[[ 13  17 -86   4   4  13   6 -14  -9 -15 -12  -2  13]
 [ 15  18 -79  -1   0  15   3 -13  -7 -18 -12   0  11]
 [ 15  18 -76  -2  -1  15   2 -12  -8 -18 -12   1  11]
 [ 13  18 -84   2   2  13   5 -13  -8 -16 -12  -2  13]
 [ 13  17 -85   3   3  13   6 -14  -8 -15 -12  -2  13]
 [ 14  18 -81   0   0  14   4 -13  -7 -17 -12  -1  12]
 [ 13  18 -83   2   2  13   5 -13  -8 -16 -12  -2  13]]
|
[[ 13  13  17 -86   4   4  13   6 -14  -9 -15 -12  -2]
 [ 11  15  18 -79  -1   0  15   3 -13  -7 -18 -12   0]
 [ 11  15  18 -76  -2  -1  15   2 -12  -8 -18 -12   1]
 [ 13  13  18 -84   2   2  13   5 -13  -8 -16 -12  -2]
 [ 13  13  17 -85   3   3  13   6 -14  -8 -15 -12  -2]
 [ 12  14  18 -81   0   0  14   4 -13  -7 -17 -12  -1]
 [ 13  13  18 -83   2   2  13   5 -13  -8 -16 -12  -2]]

[[ -4  46  62 -80]
 [-26  75 -87  74]]
|
[[-80  -4  46  62]
 [ 74 -26  75 -87]]

[[-59 -24]
 [-55  63]
 [ 67 -93]
 [ 77 -49]
 [ 10  49]
 [ 90  17]
 [-66  -1]
 [  0  38]
 [ 48 -91]
 [ 58  99]]
|
[[-24 -59]
 [ 63 -55]
 [-93  67]
 [-49  77]
 [ 49  10]
 [ 17  90]
 [ -1 -66]
 [ 38   0]
 [-91  48]
 [ 99  58]]

[[  14  -30  -45   45   42   68]
 [  75   32  -45   53  -38 -100]]
|
[[  68   14  -30  -45   45   42]
 [-100   75   32  -45   53  -38]]

[[ 10 -13   0  -9  25 -14   7  20  19]
 [-19   6  35  48 -24  10  16 -20 -20]
 [ 19 -82 100   3  60  16  -7   9  -9]
 [ 41 -55 -12   4  60 -19  -2  24   0]
 [-19  63 -41  22 -66  -7   7 -20  24]
 [-20   1  21  44 -51 -35  19  -4  35]
 [ -3 -43  -3  -5 -20  16 -10  -7  -5]]
|
[[ 19  10 -13   0  -9  25 -14   7  20]
 [-20 -19   6  35  48 -24  10  16 -20]
 [ -9  19 -82 100   3  60  16  -7   9]
 [  0  41 -55 -12   4  60 -19  -2  24]
 [ 24 -19  63 -41  22 -66  -7   7 -20]
 [ 35 -20   1  21  44 -51 -35  19  -4]
 [ -5  -3 -43  -3  -5 -20  16 -10  -7]]

[[-62 -17  13  33]
 [-72 -19  -3  21]
 [-76 -22   1  29]]
|
[[ 33 -62 -17  13]
 [ 21 -72 -19  -3]
 [ 29 -76 -22   1]]
---
[[ -1  13 -78 -16 -13  21  11 -32   8 -26  25  -9 -52  34  39  52]
 [-33  -3 -13  -3   5  27  -4   6 -57 -17  28   2 -38  25   5  60]
 [-41  -3  30  27  19  21  -7  83 -50   8  -5  17 -18  11  -5   2]
 [-41  -8  19  13  19  14  -7  45 -57 -10   1   2 -25  11 -11  44]
 [-41 -11  84  11  13 -12 -22  55  16  -1 -11  31  35 -31  -8 -40]
 [ 30  22 -88 -14 -10  53  26 -51  16 -23  10 -24 -58  44   9  44]]
|
[[ 44   9  44 -58 -24  10 -23  16 -51  26  53 -10 -14 -88  22  30]
 [-40  -8 -31  35  31 -11  -1  16  55 -22 -12  13  11  84 -11 -41]
 [ 44 -11  11 -25   2   1 -10 -57  45  -7  14  19  13  19  -8 -41]
 [  2  -5  11 -18  17  -5   8 -50  83  -7  21  19  27  30  -3 -41]
 [ 60   5  25 -38   2  28 -17 -57   6  -4  27   5  -3 -13  -3 -33]
 [ 52  39  34 -52  -9  25 -26   8 -32  11  21 -13 -16 -78  13  -1]]

[[ -9  23]
 [  2  44]
 [-17   6]
 [ 21  -3]
 [ 78   5]
 [-24 -10]
 [ -8  23]
 [  2 -18]
 [-11  -5]
 [-10  15]
 [-25  21]
 [ 26 -21]]
|
[[-21  26]
 [ 21 -25]
 [ 15 -10]
 [ -5 -11]
 [-18   2]
 [ 23  -8]
 [-10 -24]
 [  5  78]
 [ -3  21]
 [  6 -17]
 [ 44   2]
 [ 23  -9]]

[[ 80 -15]
 [ 84 -56]
 [-44  -1]
 [ -3 -23]]
|
[[-23  -3]
 [ -1 -44]
 [-56  84]
 [-15  80]]

[[-22 -25 -58]
 [-20  10 -76]]
|
[[-76  10 -20]
 [-58 -25 -22]]

[[-28 -57   8 -53  -7 -25 -18 -70]
 [ -7 -30 -51 -11  55  26  15  -9]
 [ -1  15 -10  34 -45  22 -61  19]
 [  3 -63 -32  57  -5 -64  17 -10]
 [ -3  10 -34 -71  19 -48  58  35]
 [ 86  37  49 -33 -29  32 -31  -9]
 [ 58  51 -28 -20  15  53 -34 -41]
 [-29  41  50 -21 -47 -43  18 -47]]
|
[[-47  18 -43 -47 -21  50  41 -29]
 [-41 -34  53  15 -20 -28  51  58]
 [ -9 -31  32 -29 -33  49  37  86]
 [ 35  58 -48  19 -71 -34  10  -3]
 [-10  17 -64  -5  57 -32 -63   3]
 [ 19 -61  22 -45  34 -10  15  -1]
 [ -9  15  26  55 -11 -51 -30  -7]
 [-70 -18 -25  -7 -53   8 -57 -28]]

[[ 55   5 -13 -36  77  -3 -10  -9  12  46]
 [ -4 -32 -40 -30 -43  54 -42  57  53  14]
 [ 64  11  54  35 -41 -58 -31  28  -6 -14]
 [-57  43  31  34  42 -11  33 -15  70 -48]
 [ -5  41  13 -37 -40   9  54 -59 -14  26]]
|
[[ 26 -14 -59  54   9 -40 -37  13  41  -5]
 [-48  70 -15  33 -11  42  34  31  43 -57]
 [-14  -6  28 -31 -58 -41  35  54  11  64]
 [ 14  53  57 -42  54 -43 -30 -40 -32  -4]
 [ 46  12  -9 -10  -3  77 -36 -13   5  55]]

[[ 30   6  30  49   8 -25  12 -35  20 -55  -9]
 [ 37  22   6  39  17  20 -13 -31 -14   3 -27]
 [ -1  69 -11  21 -76  51  37  41 -15  -6 -24]]
|
[[-24  -6 -15  41  37  51 -76  21 -11  69  -1]
 [-27   3 -14 -31 -13  20  17  39   6  22  37]
 [ -9 -55  20 -35  12 -25   8  49  30   6  30]]

[[-16 -14  23  44  26 -33 -14   6 -10   6 -20  -7  15]
 [ 38  13  21 -17   1  -3 -45   1  16  17 -87  11  20]
 [-51  -9 -13  19  24 -32  15   5  -9  29  26  21  41]
 [ 28   0  36 -41  -9 -10   1   5   8  29 -10  24  33]
 [  1  -2  19  46  -9  16  13  -9  -6 -37  30 -23 -47]
 [  2   6  18  -6   0 -12 -22  -3   5  12 -44  11  16]]
|
[[ 16  11 -44  12   5  -3 -22 -12   0  -6  18   6   2]
 [-47 -23  30 -37  -6  -9  13  16  -9  46  19  -2   1]
 [ 33  24 -10  29   8   5   1 -10  -9 -41  36   0  28]
 [ 41  21  26  29  -9   5  15 -32  24  19 -13  -9 -51]
 [ 20  11 -87  17  16   1 -45  -3   1 -17  21  13  38]
 [ 15  -7 -20   6 -10   6 -14 -33  26  44  23 -14 -16]]
---
[[ 25 -20]
 [-16  55]
 [-44   5]
 [ 17 -80]
 [-14  43]
 [ 46  65]]
|
[[ 25]
 [-16]
 [-44]
 [ 17]
 [-14]
 [ 46]]

[[  5 -52  51   5 -13 -24   0   6  -4 -45   2 -15  33]
 [ -4  34  18  -2 -18 -23  -3  -4  33 -33  12  50   6]
 [ -1  29   5  21 -28 -15   3  -7 -13 -27 -18  -7  36]
 [ -3  23 -29 -15 -23  14 -10  -2  -3  33  12  -6  25]
 [-12  25  81 -37 -22   6 -14 -13 -11  29  12 -29 -24]
 [ 10  -9   1 -27  37 -13  -2  13  28 -35  11  24 -39]
 [-19  22   4  29 -31  -9  17  -9  -1 -17 -20  14 -26]]
|
[[  5  51 -13   0  -4   2  33]
 [ -4  18 -18  -3  33  12   6]
 [ -1   5 -28   3 -13 -18  36]
 [ -3 -29 -23 -10  -3  12  25]
 [-12  81 -22 -14 -11  12 -24]
 [ 10   1  37  -2  28  11 -39]
 [-19   4 -31  17  -1 -20 -26]]

[[-77  83]
 [-60 -30]]
|
[[-77]
 [-60]]

[[ -8  10  11  -2  -3  10  19   1   0 -14  10   6]
 [  2 -71 -17 -31  91  28  23  38  48 -10  63  48]
 [ 10 -36 -14   5  57 -28 -21  38 -52  26  39 -51]
 [ -4 -10  15  -3  -8  31  33   2  60 -25 -14  67]]
|
[[ -8  11  -3  19   0  10]
 [  2 -17  91  23  48  63]
 [ 10 -14  57 -21 -52  39]
 [ -4  15  -8  33  60 -14]]

[[ 53 -26  86  62 -13  10  25  24 -43]
 [-21 -18 -24  40   1 -23  26 -33 -18]
 [  3   3  -1  -2  -2   2   0   6   5]
 [ 24 -11  41  30  -5   3  11  12 -16]
 [ -5  28 -21  -4 -10 -27  -4  -4  -1]]
|
[[ 53  86 -13  25 -43]
 [-21 -24   1  26 -18]
 [  3  -1  -2   0   5]
 [ 24  41  -5  11 -16]
 [ -5 -21 -10  -4  -1]]

[[ 81   0  27 -28   0   3]
 [ -2  18 -13  54  18 -15]
 [  0  -8 -55 -10   0   5]
 [ 47  52  17  -2   0   0]
 [ 61  -5 -12  -6 -10 -14]]
|
[[ 81  27   0]
 [ -2 -13  18]
 [  0 -55   0]
 [ 47  17   0]
 [ 61 -12 -10]]

[[-24 -31  26  18  48 -33 -53  37 -65  51 -36 -38  39 -54  -4]
 [-53  -4   3  18 -68  85  66 -75 -50  -4  65 -17  22  23  27]
 [ 61   9 -31 -30  70 -43 -29  59  74 -30 -19  43 -51  15 -34]
 [-42 -48  24 -29  24 -29 -21  -5 -67  50 -29  38  54 -19  58]
 [ 12  24  25  42  10  16  12  -5  24  -1  10 -53  18 -25 -56]
 [ 63  41   4  17  57 -52 -57  54  70   5 -22 -30 -24 -37 -52]]
|
[[-24  26  48 -53 -65 -36  39  -4]
 [-53   3 -68  66 -50  65  22  27]
 [ 61 -31  70 -29  74 -19 -51 -34]
 [-42  24  24 -21 -67 -29  54  58]
 [ 12  25  10  12  24  10  18 -56]
 [ 63   4  57 -57  70 -22 -24 -52]]
